Rotation paths and how fast each direction turns (degrees each step):
Each turn is a multiple of 5 degrees from 10 to 175, or 0.
Each row of a path follows its step; steps can be skipped.
path 1
step 0: [-30 -17 -34  -3 -18  -3  20   5 -24 -12 -47 -11  14 -34  21 -11  23  20
   8   2 -29   9 -18  18 -13   2 -16 -31  29 -17   6  -1  -2  18 -24  14
  63   3  15  -2  37 -13  26  11  -1 -19  -4   1  30]
step 3: [-40  19  -5 -34  15  -7   3  37  23 -21  29  -2  19 -22   0 -18 -22  17
  15  23 -13  10 -11 -22 -25   8  -4   2   7 -26  -8  24  33  47   2   6
  -7  10 -41   0  33   5 -16 -20  36  40   1  -7  16]
step 5: [ -8  19 -26 -54   0  -7 -14 -13  -8  16 -19  41  16 -32  24 -24  23  28
   7  29  21 -13 -10   6  -6   0   3 -21   1  -5 -12 -17   1 -24  27 -27
  48  -8 -11 -18  13  -4  24 -41  12   8   8 -40  -6]
step 7: [-41  22  -7   4   5  -8 -13  67  26  -7  -3  28  43  18   5  14  27   3
   2  -1 -22  33 -17   1 -38  -3 -17 -11   9 -18  14 -10  22  10 -21 -17
  23 -20 -21  14   0  26 -26 -10  -6  -7  10 -38  21]
step 9: [-34 -37  -8 -40  13 -25 -24 -31 -11  -6 -18  24  18 -29   8 -11   2  -5
   2  -9  -5  23 -16  47   5  17  21  21  28 -27   7 -22  30   4 -10  23
  31   6 -16   0  44  18  22 -18  29   8  -5 -19   7]
step 10: [ 43 -13 -28 -40 -13 -25 -12 -14 -12 -30 -24   9  16 -11   5  -5   4   2
  38 -20  13  23 -24  21  -6 -21   0   8  -5 -30 -25 -26  51  41   4   0
  19 -21  -4  -2  16 -30  -4 -21   2  18 -15   2  30]
step 12: [-51  23 -17 -20 -15  12  18  43  -5 -17 -36 -29   9 -34  -5 -22  15  27
  -7  18 -31   5 -17 -15 -14  -7 -28  12 -16 -14  -7 -18  -1  10  24   6
   2 -11  42 -22  37   0 -19 -15   7  36   0 -10  24]
step 16: [-18  45   0 -18   7 -29  13  25 -26  30 -40  -7  36 -17  22 -41  34   4
  42  16  -9  19  -7  26 -24  10 -14 -23  19   6  -6 -22   5  18   4 -19
  35 -12   6  -8   8 -13 -20 -10   8  -3   3 -34  -6]
Speeds:
[ -1   8  -2  -6   8   4   2   3  -9   8  -2  -9   4   9  -6  11  -2   1
  -4   4  -7  -2   5  -4 -14 -14  -3   7   7   6  -8  -7  -1 -10  -2   6
   6  -3  -5  -5  -3   8  -4   6  -9   8 -11   0   3] -> 70
[ 11   4   9 -12   2   3   7   4  -3   1 -10  -1   8  -3  -3  -6  -1   3
  11   3  -2   5   7  -1   5   1   0  -4  -5  -1   4  -8  -2   5   7  -7
 -17  -2   4   5  -5  -1 -10   0   1  20   0  -5  -3] -> 170
[  4 -10   2   4   6 -10  -1   5  -6  -1  -5  -8  -9  -1  -3  -3   0  -3
   3   7 -14 -10  -8  -2 -11  15   4   2  10  -6  -3   1  -8   1   8 -12
   2   4   3   3  -1  -7  -4  -6  -6   2  -4  12   3] -> 25
[ -1   7   1  -7  -3  11   2   5   7  -8  -5   8  -8  -8   3   8   3   8
  -2   2  -2  -8  -4   1  15  -4   0  -1  -5  -4  -3   0 -15  -4 -11  -5
   6   4   3   3  -1   4  -5  -6 -18   1  -1   3   7] -> 55
[ -1   2   7   2   0  -9   3   1 -12  -3   4  -1   5  -1  -6  -1  -7  19
  -5  -9   3   5  -1  -1   2   4  -6   0   0 -14  -8  -6   3  -5   3   7
   1  12  -8   9  -4   2   6  -3  -7   0  10   6 -10] -> 70
[ -3 -11  -4  -7  -1  -7 -10  -9 -10   2  -7   8  -4   7  11   3   9  -2
  -8   3   5  -2  -3  -1  13 -10  10   7   2  -3  -9  -7  -8  -1  13  -3
  -1  -2  -2   0  -4   5  -1   5   9   5   4   4  -4] -> 90
path 2
step 1: [ 13   4  -3  38  15  10   7   5   1  27  25 -29   0  14  19 -32   9 -19
   4 -17  20  -5 -31   4   9 -17  -8  -6 -49  -6 -19  -1  41 -21 -41   5
  13   5  25  10 -14 -14  11 -10 -51 -11   6 -14  44]
step 2: [-26  22   8  24  44  14   6  -5  -2  -2  32  23  12   7 -32 -31   6   4
 -16 -11 -13 -12  -3   8  -2 -26 -17  10 -36 -42   3  -7   6  30  -2  -7
  -4   5 -30  17  55   1  24  25 -14 -19 -17  18 -35]
step 6: [ -7  -6 -34  25   6 -10  27  11 -30   8 -13   6  40  18 -12 -17   6  62
  -5 -24   7   6  43  -2  18  -9   5   5   3 -38  -2 -11  -5   7 -12  -6
  31 -21 -48 -10 -28  -8   9  11 -10  -3 -21  -7  29]
step 9: [-46 -25 -14 -13  31 -26  23  24  -8 -24   0   3 -13  42  24 -38  30  25
  -3 -40   0   8  -9  23  -4 -15   0  22   6 -32  12   5 -30   2   8  -2
  -1  -1 -46  32   6 -22  11 -10   2  12   7  -9  -2]
step 10: [-41 -14   3  -5 -11 -15  25 -11 -39   2  -4 -40  22   0 -13 -17  43  -8
 -10   0 -13 -23  10  -6  -7  12  -3 -16 -55  -7  -1  13   2 -14   4 -20
 -16 -10  12 -21 -23 -14 -15 -35 -12 -41 -16 -39  21]
step 16: [-17 -28  -2 -22 -15 -28  31  -6  -2 -42   8  -6   6   1  54   4  23  36
 -18  10  20   4  21  16 -24 -14 -14 -10  -2 -29  -6   1  38 -18   4  -4
   7  17   3  13  -8  -6  -7  -4 -63   2  26  15  15]
step 18: [-40 -13  26  32  46  31 -38 -38 -27   3  15  22   8 -10  -1 -21  10   5
   9 -42   9  -1   6  -7 -16 -12  -6   2 -10 -13   1   3   8  25  -8 -11
  15  12 -16  44  20 -40   5  21   8  20 -20   0  15]
step 20: [-30   8 -16 -12   9  -2 -32  12  25 -15 -38 -14 -16 -27  17 -40 -22 -21
 -19  17 -23 -27  20  -3 -10   0 -17 -13 -20  -1 -58  28  44 -16  -3  -8
  -6   0 -25 -13  -5  27  -9  14 -24 -16   5  -5   9]
Speeds:
[ -8 -12   6  -2  -1  -5   1   4  10   7   3   2  -1   3   0 -15 -10  -4
   9  -5   5  -3   2  -1   0   8  -6   2   9   4   3  -5   1  -5  -3  12
  13   4  -5  -5  -5 -12  -4   1   7  -2 -10  -2   8] -> 125
[  1   1  -3 -10   3   5   5  -2   6   7   3  -5  -8   3   2   9   2   4
   5 -11   3   5  12   1  -5  -2   3  -8  -9   4   5  -3  -2   0   0   7
   5 -10  -3 -14 -11   6   1  19  -1   5   9   6  -1] -> 45
[  7   3  -3   1   4   2   4  -8  -2   5   1  -5   3  13   7   5  10   1
  -3   7  -2 -15  -6  -3  -9   2  10  -6   1   5   4  -8   4  -3  11  11
   0   7   7  -6   0   0  11  -6   5   1  -5  -3  14] -> 160
[ -9   1 -10   3  -6  10  -2   4   0  -7   9   9  -2  -9  -5  -2  -1   2
 -11  -8 -15   0  -9  -1  -9   8  11   8   7  -1  -2   7   3  -1  -2   4
  -1  -6   8  -7  -8   1   3   6   4  -8  -2   9   7] -> 45
[ -2  -4   3  10   9  -2   0 -14   1   7   1   8   7 -11   2   6  -6  -4
  -3   5  10   3  -2   0  -3   6   9   5  -5   8   2   6  -8  12  -4   0
  -8   2   6  -5 -10  -7  -8  -1   4  12   6  -9   3] -> 100
[  2 -10   0  -2  -8   5   1   3   6   8   7   1   4  -1  -2  -1  17  -3
  -8   7   0   8  -1  -8   8   1  -8   2  -3  -3 -16  -7  10  14   0   1
  -7   4 -10  -5  -9   0  10   0   3   0  -1  -1  -1] -> 80
[  3 -10  -5   5  -9   5 -16  -3   3   4  -8  -7 -15   0  -1   0   3  -7
  -1  -1   0  -2  -6 -11   1   0   1 -13  -3  -7   0   4  -1   3 -14   6
   1  -2   9  -5   4   6  -9  -2  -7  -2  -4 -12   0] -> 110
path 3
step 1: [ -2  20  42 -25  16 -27 -20   3  -4   6 -24   7  28  -1 -10 -18  -8  -1
 -25 -15  -7  33  -1  -7 -16  53  14  10   8  28 -12 -18 -11  37  42  -6
  21   0 -15 -30  24  24  16  51   3  15 -21 -24  12]
step 2: [-35  -9  -2 -35  27  -9  24   2 -11  15   2 -14  -3  11  45 -35  10 -13
 -11   5 -11  -7  -8   3   2  51  46 -12  30  19 -55  16  -6   4  -5  13
 -25   1  10  18  -5  24  37  22 -13 -22 -24  -4  20]
step 5: [-31  11  11 -18 -43 -22  21  47   0  -3  14 -19  -8 -17  -3   1  31 -37
   7 -33 -33  17  -1  30  29 -11   2  -3 -21  26  -4  32 -13  13  -2  -1
 -27  17 -15 -16  -4   6 -19  -1 -30  25  -4 -44  35]
step 9: [-17  27  23  22 -31 -39 -40  30  -2 -41  -1  17   0  55  15  -1  -6  -3
 -34 -15  14   3  32  12 -14   3   9   7  -3 -24   2 -10   6  12   2 -18
  23  44  -7   3 -19 -37  -8  -5 -24  31 -22  18   4]
step 10: [-14 -20  43  20  -1 -38 -35   3  -9  10 -18  22   0   1  39 -22 -11 -15
  12 -40 -11  33  39  10 -10  15 -33  -7  -1  -4 -45  46   8 -23 -20 -38
  10   8 -23 -24  -6   8   5   4 -10  -8  -7 -10  -8]
step 12: [  1   2 -16 -18  12 -14 -26  -8 -23   2   4   3 -30   4  32 -57 -17  -2
 -13  13 -19   8 -15 -18  25   4 -23 -20 -14  -5  12 -41  41 -25 -23 -43
  14   2 -34  28  30 -17  -3  13 -10   3 -42  -2 -22]
step 17: [-38  -7 -25 -45 -60  24 -37 -18  15 -15   0 -14   5   5  -8 -35   1 -12
 -12   3 -34 -12   1 -29   4   3   4  20  -2  24   5  -6 -20  45  25   3
 -10  -2 -14   6   8 -17  24 -13 -26   8 -50   4  -8]
step 20: [-25  25 -35 -29  -7 -61   6 -21  10   5 -17 -11 -23 -17  25 -42  -4 -37
   2  34  -5  18 -15  46   3  53  23  -3  21   5 -10   2 -11  22  -8   7
   5  -1   1  12 -32 -12   9  18  -4 -13  12  -1   4]
Speeds:
[  2   5   4  -3  -2  -5 -12 -13  -7  -6   0  -4  11   4 -11  -5  -3   2
  -9  -2  -4  -3  -2   6  -8   8  -3   3  -4   0 -10   3  -3  -8  -3 -11
   5   1   3   2  -5   0  14  -4   6  -3   2  11  14] -> 40
[ -9  -4 -13   7   1 -10  -3   8   0   0  -4   4  15   0 -15  -5  -1  -8
   0   1 -11  -2   3  -1   2 -11  -3  -4  -4   2  -2  -1   3   1  -6  -2
   0 -10  -8 -12   1  12   2  -5  -7   3   3   0  -8] -> 65
[ -1  -1  -6   2   1  -4   2  -7  -4   0  -5  11   6   1  10  -9  -5  -6
  -4  -4  10   5   7   3  -5   8   9  -9  -1 -10   1   2   3   8  -5   5
   5   5 -11 -10   7  -2  -4  -1  20  -4  -4   4  -2] -> 35
[-11   9   1  -2   4   0  -3  -9  -6   4   6  -4  -2  -2   2  -5   3  -8
   2   1 -11  -9   3  -4   2  -1   7   5  -3   3   4  -1   2  13 -12  11
  -5   6  -1  10  -5   4 -13  -9  -4  -5   2   6  12] -> 120
[  0 -17   3 -13  -1   0   0 -15  -2  11   4   7  -7  -5  -4  -7  -2  -2
  -6   7   5  -9  -3  -7  -4  -2   2   7  -1   3  -1 -11   3   5   9   3
   6   5  -2 -11   0  -2   8  -6  -7  -1   8  -6  -4] -> 20
[ -6   3  -7  -3 -11  -8   9   1  -1  -5   1   7  -8  -2   5   8   9   4
  11  -3  -5   1  -6  -6  -6   4   8   0  -2   0   7  -4  -9  -8   7 -11
   7   5  -7  -7 -12   9  -2  -5   0  -7   3   9   1] -> 25
[ -2  -1  -1   0   2   7  -6   1  13  -6  -8  12  -1   4  -1   6  -7   7
   8   2   1  -5   3   1  -7   4   0  -1 -24   4   1   7  -3  14  -1   0
  -1   2   9  -6   1  -5   3   3 -10  -8  -5   4   1] -> 40
[ -3   8  -8  -1  -3   0  -6  -6  -1  -2  -1 -11   5  -5   1   4  -6  -6
   3  -3   5  -2  -4   8 -11  -2  -3  -7   6  -6   6   3   5  -9  -2   5
  -9  12   5 -17 -13 -10  -4   2 -10   0   1 -10  -1] -> 25
path 4
step 1: [-12  19  -9  -1 -31   6 -38 -36 -13  -6  26   2 -15 -21 -16  11   2  44
  -7 -10  -1  14 -15  13  32 -30 -31   9 -29 -22 -22   1  22  25   2 -47
   0 -13 -10 -11  13 -20  17  27 -18  36  -9  24 -37]
step 4: [ 11   9  24   7 -50   4 -38  -6 -32   1  25  -8  23  -2  15  -4  39  27
   3   9  12  34   2 -11 -21 -16  16  11  26 -18 -23  -6   8  -5 -21 -37
  26  10   4 -37  35   6  21  48   3  12 -23  14  -8]
step 6: [-33  24  -9  17  21 -12 -48  15   3  -8   9 -55  -4  -3 -15   3  25  24
 -27  25  15  25   1 -18  -8 -12  27  -8 -47  29 -34  20  -9 -16   5   6
   7  20  -8 -20  39  -6   0  16  -9  32 -19 -14   6]
step 7: [-20  17  -8  36 -15 -29  -4  13 -21  -1  19  28   1  13 -18  29  35  28
  16   9  -1  27  -5 -41  12 -22  -6  14 -41   6  -4  13 -15 -41 -21   3
  21   3  29 -40  29 -15  11  43 -17  -9  -5   2 -19]
step 10: [-11   5 -25  44 -55 -14 -21 -29 -41   0  -5   6 -19 -10 -21  -1   9   2
 -16   9 -11  21 -11 -23  22 -42 -21  15 -14 -14  -1 -28  17 -23  18  20
  14 -10 -12  -5  22  41 -11  24 -46  12   3   3  -8]
step 12: [-31  -3 -33  18 -22  -9 -44  -8  20 -30  20 -36 -15   7 -36  29 -27  27
  16  10  16  19 -34  -1  28 -17 -16 -20  -5  -2  14  -1  41  13 -20  31
   8   3 -15   1   9 -23  28   0 -24 -15 -31   4 -11]
step 13: [ -3  32  -2  15 -28  -2 -44 -11 -12  -8  10   6   2  -8 -18  27  29  15
  29  15 -41   0 -15  11  24 -24   1   6  40 -36  20  -2  35  -7 -22  37
  46  26  -6 -14   2  24   6  19   1  22 -26  -5 -18]
step 15: [-23   4  35  39 -38   4 -69  -6 -11 -25  16 -37   6 -27 -10  -8 -16  13
 -34  10  18   7  -6   1  -6 -15   7 -18  15  -6  -9  21  24  26  14  20
  22  18 -22 -15  21 -35 -11  25  18  -5   1   9  -9]
Speeds:
[  2  -6   4   6  11  -1   1   4   2  -6   5   8  -2   3   0  -5  14  -2
  -2  -6 -10   1   0   9   4   2   3  -2  -6  -4  -7  -5   1   5  -5   0
  -3   3 -11   5  -5   7  -5  -7   0   0  -5 -25   7] -> 130
[ -8  -6  11   4  -7  -6  -2  -6  -6  -4  -6   1  -2   5  -7  -3  -1  -9
  13  -2  -3  -1 -10  -2   5   6   3   6  -1   1   9   3   8   4  14  11
   1  14  -3   8  -2  -2  12  -5   3   4   7  -2   0] -> 20
[ -6  10   3  -1  -2   1   1   4 -15   6   6   8  -6 -11  -7   6   1   5
 -13  -3  -1   1  -2  -7   6   3   2   4 -10  10   7   3  -7   2   9  -3
  -1  -7   5   3 -10  -4  -8  -5   7  -8  11  -8  -2] -> 40
[-12 -11  -8  14   3   9   4  -6   8   3  11   8  -2   2  -1   3 -12  -9
  -7  -4   3   4  -2  -3   6   0  -7   8  -9  -6  -1 -13  -2   2  -5  -2
  -3   1   9  -1   0  -3   9  -8  -6  -4   0   5   1] -> 160
[  5   3   1   4   7  12   0  -8   0 -15  -2 -10  -2  -3 -11   0  -2  -3
 -10  -6   4   4   0   6  -8   2 -10  -1  -5 -11  16   4  -8   3   3   1
   4  -1   3   2   0   8  -1  11  -1  14   4  -4  -3] -> 155
